Each path below is one point turned by a fixed rotation once a step. After each direction that follows a path, write how fast that rotation turns it, in degrees per step (0 if it stays still).
Each turn is a multiple of 5 degrees from 10 to 175, or 0.
Each row of a path follows its step; steps can be skipped.
path 1
step 0: [-65  19 -12   2  46 -11  31   5  10  15 -14  10 -10  -5  12  17  32  14
  38   5  27   9   5  11  32   7   5 -34   0 -18  39  14 -12  27  16  -4]
step 1: [  4  36   7  28  12  -2  15   4  29  44   3 -28 -23 -12 -22  22 -20 -46
 -14  -9 -35   9  28  24 -20 -12  -3  -6   1  10 -44 -13  -5  -5  -9 -45]
step 2: [ 14  -4 -10 -19 -18  19 -13   0   5   8  40  18  24  24 -14  30  30  36
 -21 -36  35 -30   6  10   2 -25   7  36   2 -10   9  -4   3  45  21 -41]
step 3: [ 32   7   0  26   6   3 -36 -20 -41 -12  47  20 -10 -34  19 -22  -3   2
 -14  22   4  14   8  12  19  10 -11 -14 -27  21  15 -11   5 -24 -62 -22]
step 4: [ -6  13  15   1  17  32  -7 -24   1 -12 -19   2 -12  21  30  -9  35  12
 -39 -10 -27 -21 -31  -8  43 -11  28  -7 -28  13 -26  15  -3   7  35  52]
step 5: [-13 -19  24  12 -11 -11  22 -12 -23  12  -8   8  -3  23  -6   8  27  -1
  73  28   9  12  24 -32  -9  15   2 -19   1  23 -60  -4  14   7 -29   3]
step 6: [-26 -17 -12  26   9 -32  33  -8   8  -7 -13  12  22  -1 -20  14 -21  29
 -17  15 -43 -26   1  22 -18  27  21  43 -12  23   9   3  12 -23  49 -27]
step 8: [ -3 -33 -16 -13   6  43 -13  -4  13  -8 -25  32  -8   6  14 -15 -12 -21
 -17 -18  17   3  47  26  20  48  38 -27   5   1  47  17 -21  -6   1  -7]
step 9: [  8   8  16  56  10  -4   4  33 -16 -23  -8 -25 -22   2 -11 -15  19 -44
   3 -36  25  -8 -13  16 -27 -25 -33 -24 -21  27 -13  33 -22  14   6  19]
[  7  -8  -8   8   2  -3  -8   2 -11 -15  10   3   6 -12 -13  13  -2   6
   4   6  -8   2  -7  -4  -7 -10   6   0  -5 -11   9   0   8   2   4  -2]  95
[  1   0   0 -16  -7  -8   7  -9 -15   4  -2   0   7  -7   2  -2 -10  14
 -13   1   7  -5  -3   4 -13  -8  -1   7   2   5  -2   6  -6  -1  -7 -11]  85
[ -6 -15   1 -10  -8  -2   7   6   7  -1   2   9 -14   1   5  -4   2  -1
  -2   3  -1   5  -3   4  11 -15  15   6  -6   4   7  -5  -3  -3  14  -7]  175
[-10   1  10  -2   8  -2   3   3 -12   3  -7  -8  -4  -1  -1   4   4  -5
   2  13  -1   5  10   8  -8 -10   8 -13   1   1  -9  15   2  10  10   8]  80
[  0  -2  21   4  -5  -3  -4 -11   1 -12   4  11  -7  -3  18   3  -5   0
   0   7  -2  -3  -1  -8  -3   1  -9  11  -6  -4  -6   0  -2  10   0  11]  55
[  2   3   6   7   5   6  14  13   4  -4   3  -9  12   9   0  -4  -6  -5
 -21  -3   2   2  -6 -15  -2  -5   4   4 -14  -1  -4   4   3   2   5   0]  145
[  7  11  -1  -8  -5   4   5  -9   1  -5  -1  -6 -13  -9  -1   5   1  -4
  -9 -13 -15   2  -9  -9   1  -4   6  -6  18  -1 -11  -4   6   2   6   2]  125
path 2
step 0: [  5  20 -21 -25 -39  -8  -4  -2   7  15 -18 -12   1   3 -50 -14  41   0
   3  -9  31  21   4   0  21   6 -16 -12   1  28 -14  12 -18   5 -14 -22]
step 1: [ 24  25 -15   0  31  14  20  15  10  -6  22 -24 -23 -16 -54   7 -10  -9
  16 -19  12  13 -19  -2  12 -29  10 -24   9  26  14   2  -2  14  13  -8]
step 2: [-28   8   3   8  15   3  43  13  12  10  18 -11  -8 -12  -7  23  11 -39
  12 -13  40 -13 -19  34  -9  34  -5 -11 -18   6  18 -17  14   6 -14   7]
step 3: [ 16   1 -16  -9  15 -19  34   2  -8   8   3   1   4 -18  40   5  27 -23
  24   3   4  10 -20   8  -3 -36 -14  33 -39 -17  29 -15 -10  15   6  12]
step 4: [-11   4  30   8  -2 -15  25  -4 -32  19 -34 -12 -14 -21   0  -6  19  -6
 -11  19 -20  42  -9 -17 -33  14  24  21 -30   0   3 -14 -20 -10  -7  -4]
step 5: [ 12 -35 -11  15  -2  30  -5  -6  -5  -2 -43 -23 -27   0  -9  -2  34  14
  20  26   7  20 -19 -20   8   5   1  34  -2  23 -26   6  16  -2  16  16]
step 6: [ 28 -17  13  29  -1  -4 -14  20  -7   2 -43 -12  -8  -9 -13  15 -35   7
   3  17  18  -1  11  -5  -6   7   1 -22   2  27  35 -12  36  -6  38  11]
step 7: [-15 -29  22  21   5  24 -34  22 -37  23  10   3 -10  -4  13   0  -5  -8
  21   5  -4 -38   1  23  10  11 -27  -3   5  10  34  10  -3  10  -5  35]
step 9: [-16  17  -1  15   4  16 -40  20  11  24  -9 -15   6   5  23  24 -20  -5
 -13  10 -50  21   0 -21  -2  -6   6   3 -16  -4 -27  23  -6   2 -42  -4]
[  1   9  -9   7  -5   3  18   1 -10  10  10  -8  -2   1   0   2  11  -1
   0   7  11  17  -6  -1   4   2  -6  -9   3   1   3 -10  -7   4  11   3]  20
[-10   0   9   3   3   0  10  -4   6   9  -3   0  12   6  17  -4  -5  -5
  -1   0  -3  -3 -10  -8   1  -4  -4   9   1 -12   6  -8 -10  15 -10  -6]  70
[  0 -14 -13   3 -14  -5  -1   1   2 -13  -5 -10  -5  -6  -2  -8  -3   4
 -10   6  -4   8   0 -15  -5  -1  -4  -2  -8   3 -10  -3 -10   4 -10  -4]  70
[ 13  -1  -9   6   4   0   0 -11  -2  -1  -1  -5  12   4   7  -1  -5  -6
  15  -3  -2  -4  -3  -6   8  13  11 -15  -9   1  -5  -9   7  -4  -9   6]  95
[ 11  -2  -3 -14   1  -1   1  -6 -10   6   3  10  -2   4  10   5  -5  -3
   1  -6   3   8   0  -9  -8  12  -7   6  -3   4   5  16 -16 -10  -3  -1]  80
[  2 -15  -3   5   2   8   1   0 -14   9 -10   0   7  10  -4   1  -1  11
   0  16  -2 -11   9  -7 -14   0  -2   2   6 -10   3  -4   2  -4   7   8]  35
[ -5   2  -3   2  -9   3   5  10  -1   4   1  19  -3   5  -6  -8  -7  -2
  10  -2  -2 -14  -9 -13  -2   1   0  -5  -5  16  -2   0   1   7  12  -7]  65
